0: [49,41,42,42,43,44,47,48,50,54,61,64,63,56,51,45,42,40,42,46,50,53,55,57]
1: [46,43,45,45,46,48,48,45,40,43,50,60,63,62,65,70,72,70,63,53,42,41,52,70]
2: [57,62,63,65,64,57,55,62,73,71,55,30,14,14,15,21,28,33,37,44,57,65,57,40]
3: [54,45,43,43,46,47,47,44,44,46,50,51,47,46,46,47,49,48,46,43,45,52,60,63]
4: [42,42,45,42,42,46,51,48,35,28,41,63,80,84,74,58,45,40,40,38,31,29,44,73]
5: [50,41,41,42,46,47,47,45,42,47,57,66,72,75,70,65,61,56,49,44,42,43,50,67]
6: [45,38,40,39,41,45,47,41,20,00,00,23,51,76,93,95,84,65,45,27,12,17,45,73]
7: [52,55,52,55,54,49,49,61,79,76,55,25,16,15,15,18,23,30,34,45,61,67,54,27]
8: [26,57,77,90,90,71,61,80,99,86,47,43,45,33,23,39,58,71,75,70,61,52,11,00]
9: [53,44,42,43,45,46,47,43,42,46,50,49,48,47,48,51,52,50,48,45,48,52,60,65]
10: [40,39,39,39,42,43,46,47,53,57,56,53,45,42,41,40,43,52,58,69,74,66,55,35]
11: [47,61,65,68,69,66,63,65,70,73,72,67,60,54,52,47,43,39,35,28,23,32,47,58]
12: [50,44,46,44,45,49,50,45,28,20,33,54,72,79,78,76,72,63,54,42,28,21,40,74]
13: [78,85,77,76,73,65,53,43,34,35,42,48,52,62,70,71,73,77,70,56,39,23,30,74]
14: [51,43,44,44,46,47,46,44,39,40,42,42,40,38,39,41,43,43,41,43,48,56,64,68]
15: [67,65,57,58,59,56,52,47,45,49,53,56,58,59,64,68,73,72,62,46,30,20,43,69]
16: [53,43,43,44,46,46,47,44,42,46,48,50,49,47,46,49,50,50,45,43,46,53,59,64]
17: [54,43,43,43,45,47,46,45,43,46,49,49,46,44,44,44,45,45,44,45,50,56,61,63]
18: [54,44,42,44,45,47,46,45,41,43,48,51,51,50,52,52,50,49,44,41,45,51,59,65]
19: [38,39,42,41,40,44,49,48,48,52,60,68,69,61,53,48,42,38,42,48,53,55,56,53]
20: [49,42,43,44,46,47,47,49,52,58,61,61,57,52,50,49,48,46,43,42,45,52,57,61]
21: [52,46,47,48,49,49,50,54,59,62,63,61,53,45,40,40,40,39,36,35,40,48,56,60]
22: [53,42,41,42,44,46,45,41,30,31,41,51,59,64,68,69,66,59,49,43,41,45,56,68]
23: [50,55,56,56,54,52,54,60,70,70,58,45,42,40,37,31,31,35,45,60,70,65,43,10]
24: [30,59,77,90,88,76,70,81,97,88,54,16,12,10,10,17,30,44,54,57,60,60,38,00]
25: [40,39,41,42,43,45,46,47,52,58,61,62,62,60,59,57,55,53,53,55,59,60,57,51]
26: [30,41,44,41,39,41,48,51,63,66,60,48,37,40,42,38,31,32,47,70,81,67,38,09]
27: [71,68,60,59,60,57,51,47,45,48,54,57,59,63,68,70,72,70,58,42,24,16,39,69]
28: [51,46,46,45,47,48,50,54,62,65,62,55,44,35,32,33,34,37,42,50,54,57,53,45]
29: [53,44,43,43,44,47,47,44,43,45,49,49,46,44,42,44,44,45,45,48,52,57,61,61]
30: [54,44,43,44,45,46,46,45,43,46,49,49,47,44,44,44,45,45,44,44,49,55,60,63]
31: [51,45,45,45,47,48,47,44,39,39,40,38,34,33,35,39,43,45,45,46,51,58,65,67]
32: [41,38,41,38,39,45,48,42,20,00,00,19,50,78,97,96,78,53,34,20,05,02,34,76]
33: [52,41,44,43,43,44,48,42,38,42,49,52,57,50,50,53,47,46,43,41,44,47,57,67]
34: [54,50,49,51,52,51,51,56,64,66,63,55,43,33,28,28,32,34,34,34,41,50,57,58]
35: [42,43,44,43,42,44,48,47,41,42,44,44,48,53,53,47,42,43,50,62,72,70,57,39]
36: [68,61,58,61,62,60,51,47,37,36,41,41,43,47,49,58,67,73,68,61,43,38,49,70]
37: [79,80,64,58,59,57,52,48,47,50,57,60,65,73,72,64,56,55,47,32,20,17,31,70]
38: [46,42,41,42,45,45,48,49,54,59,61,60,55,48,45,42,42,42,44,48,54,56,57,54]
39: [55,55,56,54,56,53,54,57,63,66,59,48,34,25,24,24,28,34,35,42,52,57,58,54]
40: [50,41,42,42,44,46,47,47,49,54,60,63,63,58,54,50,46,42,41,43,45,50,55,58]
41: [63,59,54,55,56,55,51,47,45,50,55,57,58,59,63,65,69,69,61,46,28,24,46,71]
42: [43,47,48,48,47,47,50,55,64,66,59,47,40,41,40,38,38,43,53,65,72,69,51,26]
43: [43,54,57,58,58,58,56,60,67,71,72,69,61,55,51,50,49,46,40,32,31,39,49,54]
44: [47,43,42,43,45,48,49,47,55,58,61,59,56,48,50,45,45,44,44,46,49,53,57,55]
45: [52,39,40,39,43,47,46,41,21,05,18,42,64,82,91,91,82,62,43,30,19,19,39,75]
46: [62,59,48,50,50,47,47,59,74,75,58,36,23,21,25,27,27,32,41,50,59,62,53,31]
47: [86,70,48,51,54,49,51,49,39,40,45,52,61,55,48,47,51,55,49,35,40,48,56,70]
48: [53,43,43,43,45,46,47,44,39,42,48,52,52,52,52,52,51,48,43,41,43,50,59,66]
49: [58,59,55,57,56,52,47,44,42,41,32,21,21,26,33,47,61,71,73,68,63,64,62,57]
50: [30,40,44,41,40,44,48,45,41,48,51,60,71,83,83,76,67,62,64,69,72,67,49,33]
51: [51,42,42,43,44,45,45,45,43,45,48,48,45,44,43,43,43,44,47,52,58,61,61,57]
52: [43,42,44,46,46,44,45,53,73,74,57,44,43,40,32,27,27,31,37,52,71,70,44,08]
53: [75,80,74,73,72,64,53,44,34,36,42,46,50,58,64,68,73,77,71,57,40,26,36,73]
54: [46,48,50,50,47,49,53,53,61,65,60,51,37,29,30,31,29,27,33,43,59,63,56,45]
55: [51,43,44,45,46,47,47,44,38,39,42,41,39,37,37,40,43,43,42,43,48,57,64,67]
56: [56,58,57,60,60,55,52,56,66,68,56,39,26,21,21,25,32,37,39,39,47,60,62,55]
57: [50,41,43,41,44,46,47,44,33,31,42,57,65,66,63,57,52,46,42,40,38,41,54,70]
58: [43,56,59,58,55,53,54,58,69,67,54,41,48,53,50,45,45,50,59,71,79,70,39,00]
59: [64,59,56,55,57,56,51,45,36,37,40,43,44,44,46,54,64,69,65,56,43,38,50,71]
60: [53,42,41,43,44,46,46,42,31,33,42,50,57,62,66,68,67,61,52,44,40,45,57,68]
61: [69,80,76,75,75,74,68,57,32,11,17,35,51,63,67,69,75,73,60,42,21,08,34,79]
62: [57,61,62,60,59,62,59,51,30,12,16,31,46,54,63,74,77,69,60,47,29,22,42,77]
63: [48,41,40,42,44,43,46,48,52,58,58,58,54,50,49,45,43,45,48,54,60,62,56,48]
64: [20,37,39,37,32,36,46,44,46,57,60,62,58,56,60,55,52,55,73,86,86,60,13,00]
65: [35,54,57,51,40,50,56,54,63,64,47,24,16,26,31,30,25,17,35,73,89,69,44,17]
66: [24,37,39,37,34,37,46,50,61,63,53,37,29,34,34,33,34,44,66,87,90,63,10,00]
67: [65,62,56,56,58,56,51,47,46,49,56,58,59,62,66,67,69,67,57,44,25,19,42,72]
68: [56,86,99,99,99,99,99,96,62,32,24,33,52,67,77,81,81,78,74,68,58,49,44,44]
69: [57,55,54,55,54,52,47,46,43,42,33,22,20,24,31,43,56,66,69,67,62,64,63,58]
70: [52,44,44,45,45,47,46,44,39,40,41,41,38,36,38,40,42,43,41,44,48,57,62,67]
71: [25,38,40,37,34,38,46,44,29,23,37,56,77,87,83,68,50,43,50,66,77,67,46,23]
72: [43,45,44,40,39,47,51,45,23,00,00,24,53,73,85,80,66,56,49,38,22,13,33,78]
73: [54,46,43,45,48,50,46,44,39,43,54,61,64,69,73,73,72,69,58,43,31,29,48,72]
74: [54,44,41,45,44,47,47,45,41,45,47,51,48,47,50,52,54,54,49,46,47,53,60,64]
75: [53,55,54,55,54,54,53,57,63,65,58,45,29,22,22,26,30,35,36,38,48,59,61,57]
76: [51,47,45,47,48,47,48,44,38,38,38,35,31,29,32,38,43,48,48,50,53,58,65,67]
77: [46,42,43,44,43,46,47,52,53,57,63,61,58,50,47,45,46,44,44,44,49,56,58,58]
78: [39,38,41,41,37,43,49,42,22,08,17,37,60,79,90,89,80,61,58,48,41,50,61,59]
79: [53,43,42,43,45,46,47,45,43,45,49,49,46,43,43,45,45,45,45,47,52,57,60,61]
80: [26,39,42,37,36,41,46,49,58,63,61,56,50,51,48,38,27,27,43,67,78,67,41,14]
81: [31,38,40,36,35,40,46,44,24,02,10,43,74,86,79,61,45,36,38,45,53,56,60,62]
82: [73,58,46,47,53,54,49,40,20,04,09,22,37,52,61,68,78,79,65,43,24,16,31,79]
83: [54,50,51,50,52,53,51,57,62,64,60,48,34,25,25,25,31,37,36,39,49,59,61,56]
84: [48,41,43,43,40,46,48,42,28,25,36,53,63,65,71,72,66,58,51,45,36,37,50,72]
85: [55,55,52,53,54,52,49,46,42,42,34,24,20,22,30,42,55,63,63,63,60,63,64,60]
86: [52,47,47,47,48,48,50,55,64,66,62,53,40,33,31,31,33,36,42,51,58,59,52,40]
87: [48,41,42,42,43,45,47,51,55,57,62,62,57,48,42,39,38,39,44,49,55,55,55,54]
88: [54,53,51,53,55,53,52,57,67,67,63,54,39,28,26,27,33,32,33,33,41,52,58,57]
89: [17,36,41,34,27,34,45,47,46,50,58,62,51,46,50,49,48,53,69,90,87,55,18,00]
90: [62,76,74,65,57,56,52,47,42,35,35,41,43,40,40,47,53,55,56,60,61,61,61,61]
91: [31,39,41,40,39,42,46,46,44,49,54,61,73,80,77,69,60,58,61,69,71,65,50,32]
92: [36,41,43,41,40,42,48,52,61,65,61,52,39,35,32,25,21,27,44,65,75,67,43,14]
93: [40,65,74,80,78,72,68,76,89,84,67,37,13,10,12,18,25,33,38,43,52,57,48,28]
94: [68,66,57,57,59,56,51,46,47,51,57,58,61,64,67,67,67,65,56,40,22,14,39,72]
95: [43,41,45,45,40,48,51,42,23,11,23,50,71,82,87,83,70,60,51,38,18,16,32,76]
96: [69,70,66,66,66,61,54,46,35,35,41,44,46,50,56,62,72,76,71,58,43,32,46,72]
97: [52,42,42,43,44,46,46,43,35,37,45,52,57,60,63,63,61,55,48,41,41,48,59,67]
98: [43,38,41,40,42,43,46,49,57,61,63,62,54,45,41,38,37,43,50,58,63,61,54,43]
99: [49,46,45,44,49,45,46,46,39,39,41,38,35,33,34,39,42,47,47,47,49,61,66,67]
100: [37,38,40,40,42,43,45,46,49,55,60,64,65,65,64,59,55,53,55,60,64,62,55,47]
101: [54,44,44,45,46,47,47,45,44,47,50,51,48,46,47,48,50,48,45,42,45,53,60,64]
102: [46,44,45,46,46,45,47,57,74,73,59,38,30,28,25,24,25,29,38,54,68,68,49,19]
103: [50,42,43,43,46,48,47,47,52,58,59,60,57,52,51,49,48,45,42,42,45,52,59,60]
104: [55,41,42,43,46,47,46,40,21,08,20,35,50,62,76,84,89,83,69,48,26,18,43,75]
105: [33,38,40,40,40,42,46,45,45,51,57,63,71,76,73,64,57,55,60,67,70,65,51,35]
106: [83,94,82,75,71,63,52,42,36,37,45,52,60,72,73,67,65,76,70,54,36,20,20,74]
107: [37,37,39,39,39,41,44,44,44,52,57,62,66,62,55,44,40,44,55,68,73,66,47,24]
108: [46,45,45,43,43,46,48,45,26,13,19,32,51,64,70,67,64,60,59,57,56,60,62,60]
109: [66,56,50,51,53,52,50,48,53,54,62,64,60,58,55,53,49,47,41,31,25,27,45,70]
110: [37,37,40,39,39,42,45,49,58,62,63,58,50,43,37,33,33,39,53,65,71,64,49,25]
111: [53,44,43,44,45,47,47,50,54,59,63,62,57,51,48,44,43,42,39,37,42,49,54,55]
112: [41,40,42,41,43,46,47,47,43,47,57,67,72,70,67,62,57,51,49,47,46,47,55,64]
113: [46,44,45,47,47,50,49,44,33,36,45,58,65,73,81,87,90,87,77,60,40,31,46,66]
114: [53,46,44,45,44,46,49,45,41,48,49,50,48,46,45,52,52,49,45,44,46,53,59,65]
115: [62,58,45,49,53,55,52,49,52,56,63,70,73,81,76,68,67,68,56,43,27,23,35,68]
116: [51,44,39,45,44,47,48,46,51,56,62,63,62,56,56,53,49,45,41,41,42,47,54,59]
117: [59,68,68,70,66,56,51,62,78,73,50,23,15,15,15,21,29,37,40,46,58,68,56,31]
118: [54,44,42,44,46,46,46,45,42,45,49,50,48,47,49,51,54,51,49,45,47,53,60,63]
119: [57,59,47,49,49,46,44,47,59,63,55,58,58,54,41,48,47,43,42,42,47,59,58,48]
120: [57,60,61,62,61,57,55,61,71,69,57,36,18,14,17,21,27,32,36,43,55,62,58,46]
121: [54,44,43,45,46,47,47,45,44,47,50,50,48,46,46,47,49,47,45,42,45,53,60,64]
122: [40,37,40,39,40,42,45,49,57,62,63,60,52,43,38,34,34,41,52,63,69,64,50,32]
123: [51,49,50,50,51,49,51,57,67,68,61,48,37,33,32,31,31,35,44,55,64,63,49,28]
124: [54,44,42,44,47,46,47,45,44,47,50,50,47,47,48,48,51,49,45,43,46,53,60,64]
125: [41,38,40,40,41,43,46,49,56,62,63,61,53,45,39,36,36,41,50,60,65,62,52,38]
126: [46,40,42,42,43,44,47,48,54,61,61,58,55,46,42,38,34,38,45,53,62,62,54,44]
127: [40,44,46,48,49,50,51,54,63,68,71,70,65,59,55,54,53,50,45,39,37,43,49,54]
128: [63,54,50,52,54,53,49,47,46,49,54,56,56,57,57,60,67,70,63,50,37,34,48,70]
129: [53,46,45,47,47,48,48,52,58,62,63,59,51,43,39,37,36,35,34,37,43,51,55,52]
130: [52,48,49,47,49,52,52,47,26,05,10,28,45,58,71,79,77,67,56,42,27,24,47,76]
131: [58,52,49,50,52,51,51,56,64,67,63,54,41,31,27,28,32,35,35,36,41,49,54,55]
132: [55,42,39,42,45,48,45,39,21,05,18,38,56,75,85,90,88,75,52,32,16,13,36,76]
133: [45,41,43,44,43,47,49,45,38,38,48,60,70,71,67,72,74,70,60,52,41,38,48,71]
134: [52,40,44,41,43,48,47,42,31,31,42,55,64,65,64,61,56,48,45,39,38,44,55,69]
135: [29,39,40,37,36,39,46,49,57,64,63,56,50,49,43,32,25,30,48,70,77,67,39,08]
136: [64,93,99,99,95,99,99,93,72,49,38,40,50,65,76,79,76,66,68,68,63,55,47,36]
137: [39,40,43,42,42,43,48,49,54,59,59,57,51,49,48,42,37,36,39,49,61,65,55,42]
138: [64,57,49,52,54,53,49,47,45,48,53,55,55,57,58,59,66,70,63,51,37,31,46,71]
139: [67,78,73,69,63,54,48,53,65,66,57,41,33,34,47,55,59,63,62,58,53,52,56,60]
140: [51,44,43,44,46,47,47,49,53,58,59,58,53,48,45,45,45,45,43,43,47,54,57,58]
141: [53,60,62,65,63,58,54,57,64,62,49,27,13,12,16,20,28,35,41,48,60,69,64,50]

[44,39,42,41,42,44,47,49,54,59,60,58,52,47,42,37,34,35,43,55,63,63,55,42] 126 137 98
[67,63,48,48,50,47,41,43,38,31,26,36,56,62,43,64,62,58,55,54,58,72,60,45] 108 90 74
[40,43,42,44,45,43,44,48,68,72,57,52,51,48,40,29,31,34,37,51,70,70,44,17] 52 92 110
[50,42,42,42,44,45,47,45,43,44,47,47,45,43,44,44,43,43,48,54,60,63,61,56] 51 29 79
[31,36,38,36,36,39,44,43,34,40,50,63,74,76,65,49,39,42,56,72,78,67,42,14] 107 71 105
[54,46,43,45,49,49,47,44,40,45,54,62,67,72,74,73,72,66,55,41,31,30,46,71] 73 133 5
[52,45,44,45,47,48,50,52,58,61,63,60,52,44,42,39,37,35,36,39,45,52,54,53] 129 21 111
[63,66,64,65,64,65,61,54,32,13,17,30,46,52,63,71,76,74,62,47,28,20,46,76] 62 61 130
[60,56,53,53,51,52,53,45,36,37,39,41,43,46,50,55,59,59,60,55,46,47,63,66] 59 36 74
[39,39,41,40,40,43,47,50,60,64,61,54,42,35,30,26,24,31,48,64,74,66,46,18] 92 110 26
[20,37,42,36,28,37,48,46,47,51,57,61,46,43,47,48,47,44,62,87,86,60,33,05] 89 64 135
[27,38,42,37,34,39,47,43,25,16,27,46,71,87,90,80,64,49,50,58,67,66,54,38] 71 78 81
[47,51,51,48,46,47,52,47,39,40,41,42,44,51,56,56,52,50,54,56,61,66,61,49] 35 51 74
[52,44,43,44,45,47,47,49,52,57,60,58,54,49,47,46,45,45,43,42,46,53,57,59] 140 20 103
[57,63,64,64,64,60,56,58,65,65,58,44,29,20,21,26,35,42,44,43,46,55,61,60] 56 75 39
[30,39,42,37,34,41,49,45,23,00,03,34,69,86,83,68,51,41,38,37,42,52,60,66] 81 78 108
[29,65,79,86,85,69,60,77,99,83,54,53,59,51,34,55,71,78,77,69,55,44,05,00] 8 58 23
[66,56,47,49,52,52,50,51,55,58,62,62,59,59,55,47,45,45,39,31,28,33,47,69] 109 116 111
[29,40,43,39,37,40,45,49,61,65,59,49,37,43,41,34,29,32,51,73,82,68,34,00] 26 135 80
[59,55,45,47,49,47,45,40,26,21,22,33,48,54,65,79,86,86,76,58,36,35,58,66] 104 130 62
[48,40,41,42,43,44,46,45,42,44,47,47,46,45,45,43,42,44,50,58,65,65,59,51] 51 35 29
[36,37,39,36,36,41,44,42,22,04,20,51,76,84,77,57,42,32,41,51,57,59,57,61] 81 71 57
[72,62,49,53,56,54,50,51,50,57,59,62,65,65,60,57,55,53,43,29,21,22,39,71] 109 94 37
[60,78,76,72,68,67,74,79,71,62,49,51,65,72,67,53,44,44,55,71,78,62,22,00] 58 23 42
[55,64,66,73,74,71,67,69,74,75,72,64,58,52,40,32,30,37,35,29,25,28,38,62] 11 43 34
[41,39,41,42,43,45,47,47,52,59,62,63,61,58,58,57,55,53,52,53,56,58,57,53] 25 100 63
[39,42,45,46,47,49,50,54,60,65,70,72,69,62,58,56,54,50,45,39,38,42,48,55] 127 116 40
[41,44,46,47,48,50,50,54,62,68,70,70,66,59,56,54,53,50,45,39,38,43,50,54] 127 116 43
[49,45,45,46,48,48,48,45,42,46,53,57,60,62,65,70,74,72,64,52,38,39,54,69] 1 133 73
[53,43,42,43,45,46,46,43,37,40,46,51,53,55,58,61,60,57,51,45,43,50,59,65] 97 74 48
[60,57,53,55,55,51,51,64,74,73,59,35,18,13,17,19,25,31,33,42,54,59,57,47] 120 2 56
[55,52,49,50,50,50,50,56,65,66,60,48,33,27,27,32,37,41,42,44,50,58,57,51] 83 39 75
[26,37,38,36,36,38,44,49,59,61,54,41,32,36,37,36,37,46,66,84,88,66,23,00] 66 26 89
[46,39,41,41,42,44,46,46,51,56,59,59,56,52,49,45,43,45,50,58,63,61,56,46] 63 98 126
[47,44,45,47,50,51,49,44,32,33,46,59,68,76,83,88,90,85,73,57,37,26,41,66] 113 133 73
[78,56,44,47,51,51,50,50,53,56,61,62,65,60,51,46,45,46,40,34,35,41,48,62] 109 111 116
[38,37,39,39,39,42,45,47,54,57,56,51,43,42,41,40,41,49,60,72,75,69,51,28] 10 110 122
[65,91,96,89,82,84,96,92,71,54,44,44,57,73,79,76,62,54,62,72,74,59,36,15] 136 68 58
[43,63,66,66,61,58,56,58,70,66,47,37,53,61,61,56,54,61,69,79,81,68,26,00] 58 23 42
[38,41,45,45,44,47,49,43,37,41,48,56,62,72,81,85,85,76,75,68,54,50,57,54] 113 1 133
[43,45,45,46,47,47,48,53,62,64,61,50,40,39,38,37,38,43,51,62,70,67,54,32] 42 122 123
[73,87,84,81,80,79,70,57,32,10,18,38,55,66,64,64,74,73,60,39,18,05,26,79] 61 13 62
[37,43,46,44,42,45,50,51,63,66,60,49,38,37,39,39,37,36,48,63,76,68,49,26] 42 110 26
[38,37,38,37,37,40,45,41,24,12,26,53,75,81,75,57,42,37,43,53,58,59,59,60] 81 57 134
[64,87,81,65,60,48,41,43,52,42,25,36,48,42,30,46,58,60,56,51,63,79,54,25] 90 139 49
[31,36,38,37,37,40,44,49,57,60,56,48,39,39,41,39,40,49,64,79,81,69,40,04] 26 135 110
[55,73,80,82,75,61,53,52,59,59,45,51,63,61,60,72,84,89,86,77,66,59,38,09] 58 139 96
[36,39,44,40,35,43,50,44,23,12,24,50,72,79,78,72,61,51,46,44,37,36,54,70] 84 12 134
[65,78,76,73,67,57,50,55,68,69,54,35,27,24,36,47,56,62,61,55,49,52,59,59] 139 90 56
[52,51,50,52,52,51,50,54,63,64,61,49,38,27,24,26,31,35,36,40,48,58,61,57] 83 39 75
[40,37,41,39,38,45,49,44,20,00,00,22,53,79,97,95,73,49,34,21,05,00,27,76] 32 6 72
[54,53,54,51,50,55,52,48,29,05,09,28,45,59,70,78,77,68,57,42,26,20,43,77] 130 62 82
[55,69,68,62,57,48,43,48,68,62,39,35,40,34,29,41,54,60,59,53,59,74,60,36] 139 90 69
[25,39,42,38,33,38,47,49,63,62,50,33,27,35,33,29,29,39,64,90,91,58,02,00] 66 26 89
[35,38,40,40,41,43,45,45,47,53,58,63,70,72,69,62,56,54,58,65,68,64,53,39] 105 100 91
[42,49,51,50,49,49,50,56,66,67,58,44,42,44,42,39,39,44,54,67,75,70,48,16] 42 23 58
[52,45,43,44,45,47,48,49,53,57,59,58,53,48,46,45,45,44,42,43,48,53,56,59] 140 44 20
[38,72,76,76,76,71,66,80,91,79,64,63,68,71,49,75,80,81,76,64,46,31,09,00] 8 58 136
[63,86,86,78,72,75,85,86,71,56,49,49,64,76,76,65,51,48,58,74,77,60,28,00] 136 58 68
[50,46,44,46,46,49,48,44,40,46,52,58,61,64,69,72,73,71,60,45,31,30,50,73] 73 1 133
[52,41,42,42,44,46,46,43,34,36,44,53,58,62,64,64,61,54,47,40,39,47,58,67] 97 22 60
[52,44,42,44,47,45,47,50,54,57,61,58,52,47,44,46,45,44,43,43,50,54,57,58] 140 44 77
[53,43,42,43,45,46,46,43,37,39,46,51,54,56,60,61,61,57,50,44,43,50,59,65] 97 60 48
[74,94,93,88,86,84,75,56,29,15,23,41,58,64,56,58,74,73,57,36,17,08,22,80] 61 13 106
[41,45,47,48,50,50,51,55,63,69,71,70,64,59,55,53,52,49,44,38,37,43,49,54] 127 43 116
[36,43,45,39,41,44,48,54,62,64,59,51,37,34,32,28,19,22,38,64,77,68,41,15] 92 26 52
[40,37,39,39,40,41,45,44,47,53,58,60,61,58,51,44,41,44,55,66,71,65,51,31] 107 125 10
[27,38,39,34,35,39,44,43,31,32,43,61,77,81,73,60,43,39,53,71,78,66,43,15] 71 91 105
[41,37,39,39,39,40,44,43,25,18,34,55,72,77,73,56,44,39,44,52,58,59,59,59] 81 57 134
[71,69,56,56,60,56,51,50,49,51,59,59,61,68,69,67,64,61,52,37,19,11,34,73] 94 27 67
[49,45,46,47,50,51,50,44,32,33,46,60,71,80,85,88,89,83,70,52,32,20,38,67] 113 73 12
[55,70,70,68,64,61,65,71,72,68,51,49,62,65,56,43,38,41,51,67,77,65,23,00] 58 23 42
[42,40,42,43,44,45,46,48,53,59,61,62,60,56,56,55,54,52,51,52,55,57,57,55] 25 100 77
[47,68,73,72,67,60,59,57,69,67,46,39,49,61,67,62,62,68,77,80,81,64,24,00] 58 8 23
[34,37,40,43,30,43,47,46,52,55,56,57,43,42,44,45,48,47,53,77,80,67,49,28] 10 110 122
[30,50,51,43,35,41,53,53,65,65,48,22,20,32,34,29,20,18,49,86,92,60,26,00] 65 66 26
[48,43,44,46,47,46,49,57,71,71,61,41,28,25,24,24,25,29,39,53,66,66,51,26] 102 123 46
[55,67,62,55,46,54,56,47,31,22,28,45,58,57,58,60,55,56,60,60,46,47,52,72] 59 36 108
[46,44,44,46,48,49,48,43,34,37,47,56,64,69,78,85,88,85,76,62,45,35,48,65] 113 133 1
[58,46,42,46,45,43,43,55,73,74,58,38,32,27,29,24,25,30,41,57,68,65,43,08] 102 52 123
[58,65,66,68,67,62,57,60,66,66,57,40,24,17,19,25,36,44,47,45,47,55,60,60] 56 120 75
[37,39,41,42,43,41,46,48,52,61,60,62,61,55,48,40,36,37,39,49,61,66,53,36] 137 126 98
[45,42,45,44,42,46,48,43,26,18,24,36,53,63,69,65,60,58,56,56,59,61,63,59] 108 22 60
[35,35,39,38,37,39,44,44,39,48,54,62,69,69,59,45,39,43,56,70,77,67,45,17] 107 105 91
[64,77,76,78,71,59,51,57,71,70,51,27,19,17,27,39,51,58,61,56,48,55,60,58] 139 117 56
[46,41,42,43,45,47,46,44,39,42,49,54,57,60,65,69,70,66,60,53,47,50,58,66] 1 60 97
[53,64,67,71,73,69,66,67,71,73,72,66,61,57,52,42,35,37,36,27,21,23,43,60] 11 43 109
[46,42,42,43,45,46,46,44,36,39,48,55,60,64,68,72,72,68,61,50,45,49,58,67] 1 60 133
[46,58,64,64,65,63,61,64,68,73,72,67,59,54,51,49,47,42,35,30,25,36,49,57] 11 43 127
[49,44,44,45,48,50,48,45,42,47,53,57,60,60,63,69,74,71,64,53,41,41,55,68] 1 133 73
[70,79,73,60,55,52,45,49,60,66,56,47,42,46,57,60,58,63,65,62,59,55,56,54] 139 90 36
[46,40,42,43,43,46,47,49,52,56,61,66,64,55,50,46,44,42,44,47,50,52,54,58] 0 40 77
[45,59,63,62,59,55,55,59,70,68,51,39,51,58,54,50,49,54,63,74,80,69,35,00] 58 23 42
[49,48,47,46,43,46,49,42,23,09,14,29,47,59,70,69,67,67,62,56,46,56,64,63] 108 78 130
[53,43,42,43,45,46,46,43,35,38,46,51,56,57,62,62,61,58,49,44,41,48,59,65] 97 60 22
[50,60,60,60,57,54,56,62,72,70,57,45,48,47,40,34,33,36,45,62,73,65,38,00] 23 58 52
[48,63,69,74,72,68,65,73,82,80,71,53,36,23,19,21,26,35,34,38,42,48,49,47] 93 120 56
[36,42,42,39,36,43,50,45,23,00,00,24,59,81,87,76,61,48,42,37,24,25,57,72] 72 6 45
[39,42,44,45,45,48,50,53,57,62,68,74,73,68,62,58,55,50,45,40,37,40,48,57] 127 116 112
[65,85,83,75,64,53,45,46,52,43,32,32,37,34,30,39,52,57,56,55,66,74,61,36] 90 139 49
[60,54,47,51,55,56,53,49,49,50,59,71,78,81,82,76,72,72,58,42,25,17,28,67] 115 73 94
[69,61,53,55,57,55,49,44,35,35,40,42,43,45,47,49,60,68,64,53,40,33,48,75] 59 36 96
[50,47,47,47,47,50,50,45,32,28,40,58,74,75,68,72,69,64,56,44,33,24,40,76] 12 84 133
[46,41,43,44,45,46,46,45,39,45,49,53,55,58,61,66,68,65,60,53,49,53,59,66] 1 97 60
[42,41,44,42,41,45,49,47,31,24,37,58,78,86,82,69,53,41,37,35,28,28,46,72] 4 12 57
[44,51,49,41,39,48,53,46,23,02,06,31,59,73,81,75,64,60,55,44,27,18,32,79] 72 130 95
[43,42,43,42,42,44,46,45,41,43,45,45,48,51,51,45,41,42,50,62,71,68,57,41] 35 51 10
[40,40,42,41,43,46,48,48,46,49,58,68,71,68,63,59,55,51,50,50,49,49,55,64] 112 5 25
[40,40,43,43,43,45,48,49,51,54,60,66,65,60,58,57,55,51,51,52,52,53,56,60] 25 112 40
[46,41,42,43,45,46,46,43,37,41,48,54,58,62,67,71,72,68,61,52,46,50,59,66] 1 60 133
[42,51,54,55,56,55,55,59,66,71,72,69,63,56,52,50,50,47,41,34,32,41,49,54] 43 127 11
[57,55,49,51,50,47,45,50,65,68,57,47,45,41,41,45,48,49,45,41,48,62,58,44] 119 140 28
[46,40,42,41,42,44,46,45,41,44,45,46,47,49,48,44,40,42,50,62,69,67,58,45] 35 51 63
[27,46,45,38,33,39,49,52,64,64,50,27,24,34,34,27,22,30,59,89,92,56,10,00] 66 26 65
[31,37,39,37,36,40,45,48,58,62,63,59,51,46,39,30,27,34,51,70,76,67,41,12] 135 80 110
[54,49,50,49,52,56,51,47,40,40,52,69,81,86,83,81,80,73,61,41,24,12,25,70] 115 73 12
[53,48,47,48,49,49,48,45,40,39,38,33,27,26,31,38,46,51,52,53,55,61,65,65] 76 31 99
[27,54,76,91,90,76,69,82,99,88,48,21,19,13,12,20,37,52,60,64,61,57,31,00] 24 8 93
[51,71,78,79,74,61,58,54,66,66,47,45,55,54,61,68,71,78,84,79,74,63,32,00] 58 8 139
[41,64,71,75,74,69,66,74,85,83,69,45,19,13,14,18,25,31,36,43,50,55,49,34] 93 2 120
[42,52,54,53,51,50,52,57,67,67,56,43,45,49,46,42,41,46,56,69,77,70,43,06] 58 42 23
[41,46,48,49,51,51,52,55,64,69,71,70,63,57,55,53,52,49,44,38,37,42,48,54] 127 43 116
[46,42,42,43,45,46,46,44,39,43,49,53,56,59,63,67,69,66,60,53,48,52,60,66] 1 60 97
[42,45,47,44,43,46,49,48,41,42,44,41,46,53,55,50,45,46,50,60,70,70,58,41] 35 51 63
